Input:
[[ 21   8  26   4  28   5]
 [ 25 -29  58   2  25  -1]
 [ 13   6   7   5  17  -2]
 [  1  52 -10  -5  -5   5]
 [ 16  39   8  -1  17  14]
 [ -3 -75 -15   8  -1  -8]
 [ 27 -11  34  -1  30  10]]
Output: -1

Input:
[[ -3  -8  -6   6 -15  -2 -12]
 [ -6 -14   2  -5 -13   0  -2]
 [ 11 -33 -38 -43  42  28 -11]
 [  4  18 -21  87 -30 -29 -62]
 [-23 -39  18 -49 -49  10  24]
 [ 11  -8  -3 -71  67  32  42]
 [  7   4 -10  -3  19   5  -2]
 [-15  -7  37  -5 -24 -10  24]]
Output: -24

Input:
[[ 70  29  67  87  44  67]
 [ -3  -4  -5 -14  -4  -3]
 [ 28  44   4  -1  29  18]
 [ 53  43  24  21  51  38]
 [ 27  32  47  38  19  35]
 [-41 -52 -30 -38 -44 -32]
 [-76 -40  -7 -35 -73 -40]
 [-20   6 -27 -45 -12 -21]
 [ 49  48  61  62  41  57]
 [ 58  66  72  65  50  62]]
Output: 65

Input:
[[ 38 -20 -70  53  45  42 -49  24  32  15  37  38  48  -3]
 [ 39 -16 -13  55  48  44  19  28  43  58  37  51  40  54]
 [-43  16  -9 -38 -17 -31 -64 -47  -9 -71  -9 -45 -21 -72]
 [-74  39  71 -61 -13 -47 -31 -73   9 -72  11 -68 -10 -64]
 [-67 -11  65 -64 -33 -52  70 -37 -36  -6 -40 -67 -41  23]
 [-35  63  -1 -19   1 -27 -62 -57   1 -78   5 -32   1 -75]
 [ 14 -10  48  15  17  40  65   6  -4  69   7  10  32  78]
 [-55 -81 -69 -60 -65 -64  14 -12 -74  32 -67 -56 -63  48]
 [  5  82  77  16  59  35  59   8  70  37  66  -9  54  45]
 [-54 -26  10 -61 -47 -61  30 -49 -52  -6 -58 -59 -58   0]]
Output: -59

Input:
[[-43 -24  49   0  25  41 -52  -5   1  39 -14  34]
 [-79 -56  59  25  61  34 -34   9  39  79   8   7]
 [-97 -61  43  13  85 -30  -5  71  76  85  49 -59]
 [-26 -16  38   6  14  54 -48 -28  -9  31 -22  48]
 [ 19  -1 -36  23   1 -43  64  11  23 -15  27 -50]
 [-61 -17  28 -35  49 -42 -20  87  32  36  23 -42]
 [ 19 -12 -32  49  11  -7  65 -28  24   6  10 -22]
 [-82 -43  43  -8  66 -20 -25  64  50  66  32 -36]
 [-53 -17  46 -29  23   3 -58  44   7  29   6   0]
 [-17  10  31 -41  -5  23 -64  13 -24   2 -20  34]]
Output: 2

Input:
[[ 31 -85  71  17  19  47 -58 -34   4  34  20  16  14]
 [ 16 -15 -86  19 -10 -33 -39  -6  43 -61  37 -46  50]
 [ 30  -9   5  59  -4 -30 -40  71  80 -48  16 -43   4]
 [-21 -30  22  14  39  10 -16 -24  73  73  31 -77  26]
 [ 40 -60  70  20  13  11 -29 -87   5  34  27 -37 -10]]
Output: 27

Input:
[[-32  55 -14  11   7  -8  66]
 [-13  72 -34  -6  16  16  43]
 [-22  66 -34  -3  13  14  46]
 [-33  44 -15  18  -3 -10  75]
 [-35  45  -6  17  -5 -14  75]
 [-37  24   6  25 -14 -27  75]
 [-19  68 -26   5  11   4  62]
 [-33   0  23  31 -19 -34  71]
 [-30  27   0  22  -4 -22  79]
 [-31 -15  36  35 -16 -44  66]
 [-24  60 -23   9  10  -3  62]
 [-33   8  16  29 -14 -30  77]]
Output: -14

Input:
[[ 39  24 -77  76  71 -73  69  27 -82  19  52  70   5]
 [ 72 -63 -55 -64 -73  70 -70 -64 -71 -61 -69 -68 -68]
 [-77  45  68  -6  68 -71  54  62  66  51 -12  59  52]
 [-77   1  71  63  66 -70  71  70  76 -26  74  72 -45]
 [-39  21  67 -67 -62  70 -65  12  63  44 -65 -74  42]
 [ 35 -68  44 -69 -74  76 -82 -72  13 -44 -64 -74 -34]
 [ 17 -71  36  46  55  13  15 -15  48 -72  71  39 -76]
 [-77  46  73 -38  47 -46  48  62  75  56 -26  40  64]
 [ 45  20 -58  53  61 -62  67  29 -55  18  28  72  -1]
 [-61  74   9 -65 -32 -25  27  62  11  79 -66 -23  63]
 [-30  72   0 -45 -44  18  -2  52   2  68 -64 -20  73]
 [ 51  75 -61 -35 -65   8   2  11 -59  72 -74 -30  75]]
Output: -74

Input:
[[  29   27  -15  -46  -21 -103   49   11   -7   38  -23   -1   19   34]
 [  37  -32  -13  -65  -51   11  -67   63   13  -52   -2  -16   10   -3]
 [ -13   39   30  -20   55   80   56   31    3   33  -13   28   22  -43]
 [  41    4   14   49   14  -24  -56  -13   35 -100  -24  -28  -15   19]
 [ -15   26   35    6  -54   -5   48   47  -24   71  -18    7   53  -52]
 [  25  -13  -83   33   28   -9  -28   16  -44  -59   45  -46  -22  -17]
 [   5  -26   24  -58  -64  -69  -16   28   67    0  -29   28   19    7]
 [ -22   79   41   36   -5   24   22  -12   13   -9  -89   40  -22   12]
 [  43  -52   82    3   20  -11  -14  -48   24   10   41  -31   58   17]
 [  14  -16   36   86  -42    3    8  -60  -50  -15   11   35   26  -34]
 [ -39   16   65    6   28   22  -19    5  104   -9  -44   -5  -12   11]]
Output: -5
---
array([ 122.5, -142.7,  -87.5,  -31.2,  184.6]) | -87.5

array([ 1.1, -0.5,  1.4,  0.3, -0.3, -1.0, -0.2]) | -0.5

array([-1.37, -0.29,  1.43,  0.96]) | -0.29

array([-0.883, -1.826, -0.349,  1.509, -0.379, -0.004]) | -0.883

array([ 1.2, -1.0,  0.5,  1.3, -0.4]) | -0.4

array([[ -3.1,   2.0,  12.4,   3.9,   8.9,   9.3],
       [ 19.8,  21.8,  -4.0,   7.7,   4.4,   4.8],
       [ 16.2,  16.9, -10.8, -17.4,  16.2,   9.7]]) | -10.8

array([ 136.3, -114.6,   28.3, -165.0]) | -114.6
---
[[-97 -28  -1   1 -31 -11]
 [ 39   3   1  -9  53  39]
 [-34 -29 -31  -9  -3   5]] yields -34

[[ -5 -12   7 -11  -9 -14 -13]
 [-25 -75  -2 -89 -43 -25 -17]
 [ 12  -1   4  -5  -8  11   8]] yields 12

[[ 27 -50  44  13   0  23]
 [ -7   3 -77  19   1 -16]
 [ -7   9  21 -79  30 -54]] yields -7

[[ 90 -68 -12  89   1]
 [ 12 -26   0  -7   8]
 [ -7  -4   4 -13 -29]] yields -7

[[-17  40 -10  16 -13  10 -65]
 [ -2  41 -15 -40  16 -12  12]
 [  4 -64 -38  40   0  46  75]] yields 4

[[ 40 -27  68   0]
 [-67  16 -58 -62]
 [ 60  88 -23  79]] yields 60

[[-55  -9  20  22 -38  17  20]
 [-26 -16  17 -13  -8  12  -9]
 [-74  -3  21  21 -39  21  23]] yields -74

[[ 56  24 -14  51 -16 -27]
 [ 56  31   1  41  16  47]
 [ 75 -19  -6  15  27  42]] yields 75
---
[[-54  30  38 -45]
 [ 23  40 -78  17]
 [ 57  -1 -58  26]] ==> 17

[[ 36 -44 -21  36  12 -42]
 [ 98  56 -25  30   5 -38]
 [-53  12   8  41 -55 -59]] ==> -38

[[ 18   3 -24  50 -21 -17 -42]
 [ 67  18 -57  71 -56  12  91]
 [ 45  10  39  -5   9   5  72]] ==> 91

[[ 20  20  23   0  10]
 [-81 -58 -64  85 -83]
 [-16   5   3   2 -13]] ==> -83

[[ -9 -42 -77 -88]
 [ 37  39  60   1]
 [-41 -56 -47  17]] ==> 1

[[ 11 -26  56 -18  25   3   6]
 [ 83  51  61 -75 -53  83 -84]
 [-10 -67  47  77  42 -32 -74]] ==> -84

[[ 54  36  50  -7 -50  40 -90]
 [-24 -34  13  52  25 -47   1]
 [  4 -10 -11 -27  14  30   0]] ==> 1

[[ 73 -43 -38 -44  54]
 [ 16  18  34  15  11]
 [ 18 -65  -4 -57  14]] ==> 11

[[ -1  24 -18  -9  10 -25]
 [ -5  95  45 -25  14  17]
 [-10  22  75 -27 -43 -17]] ==> 17

[[ 18 -54 -11   1  37  35  34]
 [  7 -52  78 -56 -82 -14  36]
 [-12  20  63  45   4 -10  74]] ==> 36
